The same turns and mirrors carry the whole set onto itself, and each row onto the other rows of its family. Which rows share a family with each named row? Give them in list order.
These 36 rows form 12 families of 3 rows each.
q_241: [ 10 -25 -56  -7   0 -29   7   1 -24   6]
q_246: [ -8  -9  -9 -24  10 -35  42  31  30 -38]
q_506: [ -9   6  -1 -33   2 -36  42   7  27 -35]
q_975: [ 12   1  34  16 -31  16  -9   6  17   7]
q_709: [  2   9  21  31 -26  21 -11  14  23   5]
q_77: [-19 -12 -11 -26  25 -34  36  15  32 -29]
q_646: [  4   7  40  22 -28   8   3  19  23  18]
q_147: [  5  18  17  21 -24  18 -15  17  36  18]
q_391: [ 14  -1 -63 -40 -19 -22  -1  18   6  14]
q_584: [ 18 -30 -45 -13 -12 -27 -13  -7 -20  11]
q_305: [ -3  18 -15 -14  22  -9  38  24  53 -11]
q_491: [ 11 -25 -45 -17 -26 -27 -22   8 -19  21]
q_16: [ 20 -42 -48 -14 -15 -35 -15  16  -9   7]
q_763: [-20   5   9 -25  17 -21  43  22  32 -26]
q_98: [-13  -4  14 -26   1 -13  49  23  24 -36]
q_304: [  9  17  21  13 -28  18 -22   4   3  15]
q_748: [ 11  15  33  29 -26   6   0   4  25  11]
q_281: [ -7 -10  -2 -38  21 -29  32  11  29 -34]
q_864: [ 23 -15 -49  -3 -13 -35 -16  10 -20  22]
q_599: [-10   2  -6 -39   1 -32  44  21  40 -26]
q_389: [ 12  19  36  13 -21  13 -14  26  23   9]
q_688: [  9 -22 -48   7 -18 -26  -8  10 -22  28]
q_933: [ 26  12   3  10 -34  14  11  31  20  41]
q_185: [ -8 -16   1 -22  12 -28  44   7  32 -39]
q_771: [ -3  -9  11 -30  18 -35  28  17  42 -32]
q_210: [  4  15  22  22 -34  12 -11  15   8  27]
q_727: [ 17   6  29  29 -32  -3 -15  11  26  16]
q_829: [ -3  24  36  10 -17  10  -9  10  24  12]
q_618: [ 24 -34 -40 -17  -6 -20  -5  11 -27  23]
q_124: [  2 -26 -56 -22 -10 -29  -3  13 -23  13]
q_731: [ 22 -29 -52 -13  -9 -25   0  16 -11  33]
q_169: [ 20 -17 -49  -5 -14 -22 -22  15 -25  17]
q_200: [-19 -16  -8 -40   8 -30  42  29  21 -30]
q_269: [ 19 -35 -47  -8 -26 -19 -13  10 -20  14]
q_862: [  9  23  36  19 -27   9  -4  24  21   3]
q_838: [ -6  -4 -10 -28  21 -37  42  26  19 -33]

Same family as q_77: q_646, q_491
Same family as q_838: q_169, q_862
Same family as q_506: q_709, q_618
Same family as q_864: q_246, q_389
Same family as q_98: q_241, q_304
Same family as q_281: q_748, q_269
Same family as q_147: q_599, q_731
Same family as q_124: q_763, q_210

The same turns and mirrors carry the whole set onto itself, and each row onto the other rows of its family. Which rows share a family with each named row? Give them in list order.
These 36 rows form 6 families of 6 rows each.
q_544: [-34   1 -18   4 -41   9   4 -41 -29]
q_799: [ 32 -16  11   2  26  -4 -34   9 -29]
q_396: [-29   0   0   6 -41  17   1 -46 -33]
q_189: [-35  -7  -1   4 -45  17  -8   0 -53]
q_779: [-45  18 -24  17 -28 -14   9   6 -38]
q_381: [  6   4   4   6  25 -19  -3  14  30]
q_531: [20  5 -4  0 40  1 -8 18 10]
q_517: [ 39  12  20 -33   9 -14 -14  -5 -16]
q_810: [-25 -20  -5  21 -54 -12  20  -4 -21]
q_887: [ 12  10   4  16  39 -17 -12   5  14]
q_927: [-34   9 -14  16 -34  13  -4 -40 -40]
q_529: [ 27 -33   6 -26  -1 -12 -12  17   2]
q_69: [ 17   8  13 -12  26  -1  -2  25  17]
q_983: [20 -1 -7 -8 34 -2 -4 17 16]
q_416: [-21 -10  -7   1 -33  17 -11 -19 -66]
q_339: [ 17  16  29 -30 -11 -14  -9  22   5]
q_345: [  5  -9  23   6   1  -5 -29  45  -3]
q_893: [-44   8 -11  15 -43  11   0 -29 -29]
q_734: [  2 -25 -16  19 -28  -9  14 -39 -47]
q_324: [-22   0   1  50 -28  -5  -1 -10 -50]
q_896: [ 28   5   7 -16  33   0  -3  13   9]
q_614: [ 23  -1   9   7   9 -35   2  20  17]
q_641: [ 19  -2  -3   0  34 -19  -2  -3  20]
q_534: [-36   3   3  10 -46  17   1 -36 -28]
q_743: [-33   6   4  15 -38  18  -3 -40 -36]
q_32: [ 20  32  34  -7   9 -10 -26  18 -20]
q_691: [-26  -2 -38 -10 -30 -19  23 -18 -33]
q_936: [21 13 13 -4 36  3 -9 20  6]
q_291: [14  5 -1 -2 32 -1 -5 26 17]
q_797: [ 37  -3   3   7  21 -34  -3   2   4]
q_904: [-22  -6  -7 -10 -42  33   4 -31 -38]
q_12: [-34   3   2   3 -45  35   0 -14 -35]
q_972: [ 24   8  12  22  23 -31 -11  17   2]
q_795: [-23   4  -2   7 -33  36  -6 -29 -49]
q_967: [-23  14 -34  14  -9 -12   5 -24 -58]
q_714: [-24 -20 -11 -12 -47  15   1 -14 -49]

Same family as q_291: q_396, q_531, q_983, q_534, q_743
Same family as q_691: q_779, q_517, q_339, q_32, q_967
Same family as q_893: q_544, q_927, q_69, q_896, q_936
Same family as q_529: q_799, q_810, q_345, q_734, q_324
Same family as q_614: q_189, q_416, q_797, q_972, q_714

The same turns and mirrors carry the whole set onto itself, and each row onto the other rows of its family. Which rows share a family with each named row? Give them in list order.
These 36 rows form 9 families of 4 rows each.
q_602: [ 18  10 -32  14 -10  17 -47 -37]
q_255: [-14   8 -26  24  -9  -3 -45 -53]
q_843: [ 34   5 -32  15 -12  16 -35 -33]
q_654: [ -9  12 -18  16  -5  -6 -48 -55]
q_981: [ 11 -34   5 -27   4   0  17  13]
q_780: [ -2 -23   5 -32  -4   5  14  20]
q_170: [-41 -32   2 -25 -12 -15  19 -13]
q_2: [-24  16 -24  15  -6 -15 -41 -53]
q_373: [ 30   5 -27  15   3   6 -43 -39]
q_953: [ 21  16 -27  25   0   7 -42 -30]
q_374: [-39 -20   3 -36  -9  -6  18  -4]
q_848: [  1 -34   2 -17  -5   8  26  15]
q_465: [ 13  12 -46  31  -6  -1 -30 -31]
q_791: [ 21  23 -30  16 -24  13 -37 -32]
q_428: [-18 -15   7 -21 -16 -18  39  -8]
q_342: [-30 -37   8 -14  -5 -25  19   0]
q_46: [ -6 -26 -14 -13  -4  -8  31  21]
q_34: [-30 -35  13 -29  -7  -9  18  -6]
q_67: [  2 -22   6 -20   1  -2  19  25]
q_783: [-10   2 -25  29  -7 -17 -42 -51]
q_922: [ 15 -17   2 -26  -4   1  17  21]
q_711: [-36 -29   9 -23  -6 -13  19   3]
q_162: [  1  22 -25  22 -17 -10 -21 -59]
q_444: [-34 -14  14 -24  -6 -11  24   0]
q_332: [-33 -31   5 -26 -20  -9  19   3]
q_870: [ 23  17 -25  19 -11  12 -43 -36]
q_434: [ 24   2 -33  27  -9  15 -39 -35]
q_271: [-15  23 -18  19 -11  -6 -41 -51]
q_679: [  1 -15   3 -28 -22   5  24  18]
q_511: [  4 -24  13 -24  -7  -8  17  21]
q_840: [  3 -25   9 -26 -11   6  22  16]
q_575: [ 25   3 -26  23 -17   6 -44 -40]
q_790: [-34 -28  10 -23 -18  -6  25  -7]
q_223: [-13  18 -25  19 -16  -8 -49 -45]
q_581: [-14  11 -25  22 -16   5 -36 -60]
q_270: [-20  16 -29   6 -12   1 -42 -55]

Same family as q_2: q_843, q_170, q_922
Same family as q_34: q_602, q_654, q_780
Same family as q_444: q_953, q_848, q_581
Same family as q_255: q_711, q_870, q_840
Same family as q_223: q_332, q_511, q_575
Same family as q_46: q_465, q_428, q_162

The same turns and mirrors carry the whole set onto itself, and each row onto the other rows of its family. Which rows share a family with each named row? Give them in list order.
These 32 rows form 4 families of 8 rows each.
q_158: [-34  -8 -11  15  35 -30 -75  39 -30 -40  26 -24  20  -2 -22  16 -24  15
 -38 -15 -23]
q_408: [-57 -15  27  31  51  16 -56  20 -21 -37  50  33  -5   6  37  13 -36  51
  23  19 -11]
q_849: [-21   7  18  17  30  17  -8  42 -30  -6   0  18 -42   5 -40   1 -10  41
 -31 -10  19]
q_995: [-44   9 -18  15  48 -26 -80  37 -28 -40  18  -3  31  -4 -23  34 -25   9
 -35   0 -11]
q_400: [-33  27  13  38  19 -41 -52  42 -34  25  31  48  36 -27 -21   6 -21  47
   2   1  18]
q_900: [-53 -14  25  24  49  17 -54  24 -27 -32  59  30 -19   1  33  -4 -39  48
  15  10   8]
q_583: [-28 -33   8 -10  36  21 -60  -1  15 -51 -22 -21 -29  28   7  15 -17  43
 -21  16   7]
q_260: [-28  11  33  12  35  27 -18  38 -22 -10   0  16 -27   9 -47   6 -16  52
 -41 -12  31]
q_448: [-31  -3 -12  25  50 -27 -84  25 -33 -22  16 -12  28  -1 -29  22 -11  14
 -44  -4 -17]
q_156: [-31   9  37  14  40  24 -24  48 -42  -9  -4  14 -28  10 -25   7 -21  56
 -36 -18  25]
q_929: [-27 -33  13 -10  40  18 -44  -2  35 -41 -18 -23 -18  20  18   6 -16  50
 -21   3 -11]
q_385: [  0   1   1  -5   3 -42 -43   8  11   8 -41  -2  19 -11 -49   7 -27  40
 -35  -2  32]
q_919: [-26   2  38   6  10   3 -19  -5  34  15  -3  46 -12  -6  11   0 -32  70
  26  28  38]
q_728: [-18  -7  45   4  12 -12 -19   2  30  15  -7  43  -6  -4   7 -13 -48  75
  29   9  37]
q_979: [-15  28  13  39  11 -31 -50  38 -31  24  22  63  31 -24 -11   3 -38  42
  10  10  14]
q_498: [-25 -36  14 -16  31  14 -45 -11  32 -53 -15 -22 -26  21   9  12 -37  42
 -14  14   1]
q_365: [-41 -41  14 -14  42   3 -49 -11  21 -56 -14 -30 -18  20  -2  18 -25  49
 -22   9   8]
q_278: [-24 -12  40   0   6   1 -15   0  23 -10  -8  44 -12  -2  16   0 -53  76
  32  22  39]
q_724: [-39  -2 -17  19  37 -17 -78  29 -32 -43  24 -18  17  -4 -20  31 -11  12
 -39   7 -20]
q_537: [-33  28  13  30   4 -43 -49  36 -31  18  43  44  25 -29 -29  10 -41  35
  10  10  27]
q_643: [-27  17  21  36  20 -49 -40  27 -27  19  30  54  43 -32 -20   6 -45  48
   9   2  14]
q_84: [-12 -23  47  10   5  -1 -19 -11  19   8  -8  34 -18  -1   9 -12 -37  81
  22  19  33]
q_557: [-30 -20  -5  10  13 -54 -78  -7  20 -17  16  11  36 -16  36  11 -42  37
  29  27 -13]
q_443: [-38 -12   7   2  15 -43 -85  -9  35 -19  24   2  51 -14  29  14 -46  43
  19  22  -3]
q_567: [-21 -16   0   9  24 -51 -82 -11  27 -24   2  -5  39 -18  22  21 -44  49
  25  36 -10]
q_774: [ -6   5   3  -3   0 -44 -42   7  26   5 -43  -4  31  -7 -46  21 -20  39
 -27   6  11]
q_968: [  2   4  14  -5  -3 -36 -40   0  21   5 -35   7  28   7 -47  23 -22  55
 -37   5  25]
q_212: [-43   5  26  27  58  20 -50  32 -20 -36  53  17 -10  -1  34  -4 -44  36
  25  15   2]
q_951: [-23 -23  -8  12  14 -50 -75 -21  33 -22  13  19  42 -14  11  13 -41  34
  25  37  -4]
q_321: [-58 -18  14  32  58   8 -60  27 -30 -36  41  26 -13 -11  34  -2 -41  35
  26  13  -4]
q_574: [-35   1  29  17  32  23 -19  38 -38  -7   5  38 -24  13 -35   0 -18  40
 -37 -18  33]
q_543: [-18 -10   0  -7 -13 -47 -44   2  26  12 -29   5  18  -7 -45  20 -12  49
 -38  -2  15]

Same family as q_543: q_158, q_849, q_929, q_919, q_537, q_443, q_212
Same family as q_995: q_408, q_156, q_385, q_979, q_365, q_84, q_951
Same family as q_774: q_400, q_900, q_260, q_728, q_498, q_724, q_557

The same turns and mirrors carry the whole set onto itself, and each row onto the other rows of its family. Which rows share a family with each named row? Give them in list order.
These 40 rows form 8 families of 5 rows each.
q_878: [-23  44  33  41   6 -47 -14   3  27 -43   5  17  10  67 -12 -33  32  29
  37  15  -5  -4]
q_372: [-23  43  22  55   0 -45 -10   6  10 -41  13  16  -2  76 -25 -35  13  30
  24  15 -18  -3]
q_664: [-27  48 -34 -25   0 -19  10 -10   1 -55  39  70  12  52  13 -11  53   1
  16 -32  -1 -54]
q_663: [-23  47 -47 -25   0 -34  15   1  -7 -52  41  67   9  45   7  -7  40  -7
   8 -15  -1 -66]
q_88: [-16  37 -43 -19 -19 -27   2 -13   6 -66  54  75   8  48  22 -17  42  -9
   4 -14   9 -42]
q_593: [ 20  22  -7 -12 -36  -1 -11  14  12   5 -17   7  18  24  31 -34  46  16
  -9 -14  29  -8]
q_695: [ 18  38  -3   8 -28   8  -7  16   1  -1 -20   1   5  16  36 -46  45  15
  -5 -25   9  -9]
q_958: [-13  40  13  49  17 -40  -7 -11   7 -38  15  22  14  79 -33 -24  20  36
  34  12  -9   0]
q_220: [-60  -8 -28 -10 -10 -14  -3 -25 -28  17  15  66 -10  51  11 -27  12 -22
  22 -16 -23  10]
q_873: [-24  37 -24 -30   5 -29  17  -8   2 -59  44  70  10  51  -4 -20  28   1
   6 -14  10 -63]
q_390: [-51 -10 -19   0 -16  -5 -18  -7 -32  19  15  51 -24  50   8 -19  13 -32
  30 -20  -8  17]
q_154: [-33  39  22  53 -19 -51  13   8  20 -31   5  12   8  76 -22 -34  15  35
  27  10  -9  -2]
q_234: [ 14  38  -2   5 -45  -9   5  12   7  -8 -30   1  18  25  34 -32  38  17
 -19 -21  22  -5]
q_122: [-68  -1 -20   4 -15  -9 -12 -12 -23  12   9  58 -22  48  17 -30   4 -28
  30 -21  -4  21]
q_914: [-64 -14  -4   6 -10 -15   2   0 -25  15   2  67 -19  65  17 -23   2 -23
  15 -21 -10  19]
q_360: [-17  -7 -47  25  20 -48  -1  -6  -6 -32  10  -4  -3  53  14  48  21  -9
 -28  -5 -23   5]
q_659: [-21  37  27  53 -18 -46   5   7  17 -42  23   8   4  80 -17 -40  29  32
  28   5  -8  -7]
q_484: [-12  -8 -47   9  25 -75   1   6   1 -24   2   0  -3  33  30  31  19   6
 -34   5 -13  -3]
q_335: [ 13  21 -15  -7 -36   4  -7  17   8 -13 -13   2  18  26  40 -28  32  18
 -14 -26  42   5]
q_66: [ 35  26 -10   6 -26  -4  -2  30   8  -5 -31  11  20  33  39 -26  40  13
 -10 -11  21   3]
q_565: [-38  42  17  43   3 -48   1   5  18 -35  16  15  -4  78 -20 -42  13  37
  35  12  -7  -8]
q_708: [ 15  29 -11   7 -34  -3 -12  17   7  -3 -21  -3  30  20  30 -19  35  17
 -12 -14  39   2]
q_217: [ -3  -2 -40  23  11 -57  -4  -4  -3 -33   3  -6  -5  58  29  46   3  -2
 -32  -2 -14   3]
q_301: [ -4  -1 -42  15   1 -58   6   0   1 -21   7   6  -3  53  38  39  17 -10
 -44  -2 -30  -1]
q_590: [-51  -2 -23   9 -19  -3  -8  -5 -38  15  12  59 -30  43   3 -32   3 -31
  30 -10  -8   2]
q_146: [-23  40  28  38   6 -44   2  11  14 -32  27  17  13  69 -33 -37  28  42
  29   4 -10   0]
q_674: [ -9  -1 -53  16  20 -57 -12   0  -3 -11  14   7 -16  55  32  28  11  -3
 -42  -7 -21  15]
q_95: [-55  -6 -22   2 -15 -25 -16 -18 -37  16  20  64 -23  58  11 -20  -1 -14
  30 -13  -2  23]
q_717: [-13  -1 -47  26  17 -67   8   2  -5 -25   7   3  -1  56  31  44  15   5
 -31 -14 -19  -1]
q_857: [  9  23  -7  -8 -40   5  -4  25  15 -12 -18   5  34  28  35 -36  40  21
  -9 -18  24  -2]
q_262: [-25  43 -24 -15   0 -34   8 -10 -12 -70  45  71  10  49  23 -22  32  10
  18 -22  -3 -59]
q_723: [-66 -11 -26  12 -10   2  -9  -6 -26   8   8  69 -13  48   7 -13  13 -36
  17 -23 -17   9]
q_606: [-22  39 -30 -25   6 -35  14   6   9 -52  56  59   8  43   3 -13  41   6
   2 -13   8 -65]
q_472: [-13  -7 -48  24  23 -41  11  -2  -3 -17   5  -5 -20  50  30  44  14  -2
 -28 -13 -16   4]
q_410: [-12  40 -37 -17  -2 -31  14 -11   3 -60  55  72  -5  40   8 -21  22  -7
  16  -6   6 -59]
q_938: [-66  -9 -34   0 -19 -13 -11   1 -30   5  18  62 -24  35   2 -27   7 -30
  24 -13 -16  11]
q_632: [-15 -20 -50  21  19 -59  -5  -3  -4 -25   8  -5 -13  50  37  33  20   6
 -30  -4   3  14]
q_145: [-13  34 -39 -28   4 -23  16  -3   0 -67  46  66  19  45  11 -11  43  -1
  11 -11   5 -53]
q_801: [ 15  16   3  -5 -14   6 -15  33  10   0 -18   4  23  30  31 -43  34  17
  -9 -13  25   2]
q_694: [-19  46   5  52   3 -53  -1   1  17 -54   1  13   1  69 -14 -40  17  29
  39  19 -13  -9]

Same family as q_708: q_873, q_659, q_472, q_938
Same family as q_717: q_372, q_593, q_122, q_145
Same family as q_66: q_878, q_220, q_674, q_262
Same family as q_590: q_154, q_360, q_335, q_606
Same family as q_410: q_234, q_146, q_723, q_632

The same turns and mirrors carry the whole set onto itself, and each row onto the other rows of its family. Which rows share a family with each named row? Give them in list order.
These 18 rows form 6 families of 3 rows each.
q_171: [-30 -38 -23 -21   2  31 -25  17  -8  10   3  14]
q_624: [-45 -16 -27 -28  -3  26 -12  10  -8  23  -2  14]
q_796: [ 40   5  23  22   0  -8 -19 -12  13  42  21  13]
q_309: [-18  34  15 -11  -7 -17  30   0  -3 -34 -30 -18]
q_230: [  2  20   9 -11  12  -5  45   8  -8 -39 -24 -13]
q_474: [ 56   0  21  12 -16 -27 -10   1   3  32  12   3]
q_989: [ 49   0  13  29   7 -17  -4  -2  -6  28  22 -25]
q_399: [ -4  35  25 -14 -11 -15  39   7  -1 -16 -39  -4]
q_245: [ -4  19  23  -8 -11  -8  35  21  -9 -35 -47  -4]
q_151: [ 50   4   4  22  -9 -24  -5   0  11  36  15   2]
q_984: [-24 -12 -49 -13   0  28  -7  10  -8  25   1  15]
q_925: [ -3  14  21 -19   6 -18  48   0 -12 -27 -34  -4]
q_119: [-39 -29 -29 -19  -5  22 -11   4   9  11  20   6]
q_274: [ 50  -4  26  31  -7 -10 -18   0  14  20  15   6]
q_359: [-32 -33 -22 -23 -18  25 -16  13   3  16  26  15]
q_905: [ -5  11  18 -30  -8  -9  44   4 -12 -33 -37  10]
q_612: [ 38  -2  27  30  10 -11   0 -22  -3  40  13   4]
q_954: [-31 -30 -32  -3   1  33   4  17  -8  15  24  -3]

Same family as q_245: q_171, q_274
Same family as q_359: q_474, q_905
Same family as q_624: q_796, q_399
Same family as q_954: q_230, q_989
Same family as q_925: q_151, q_119

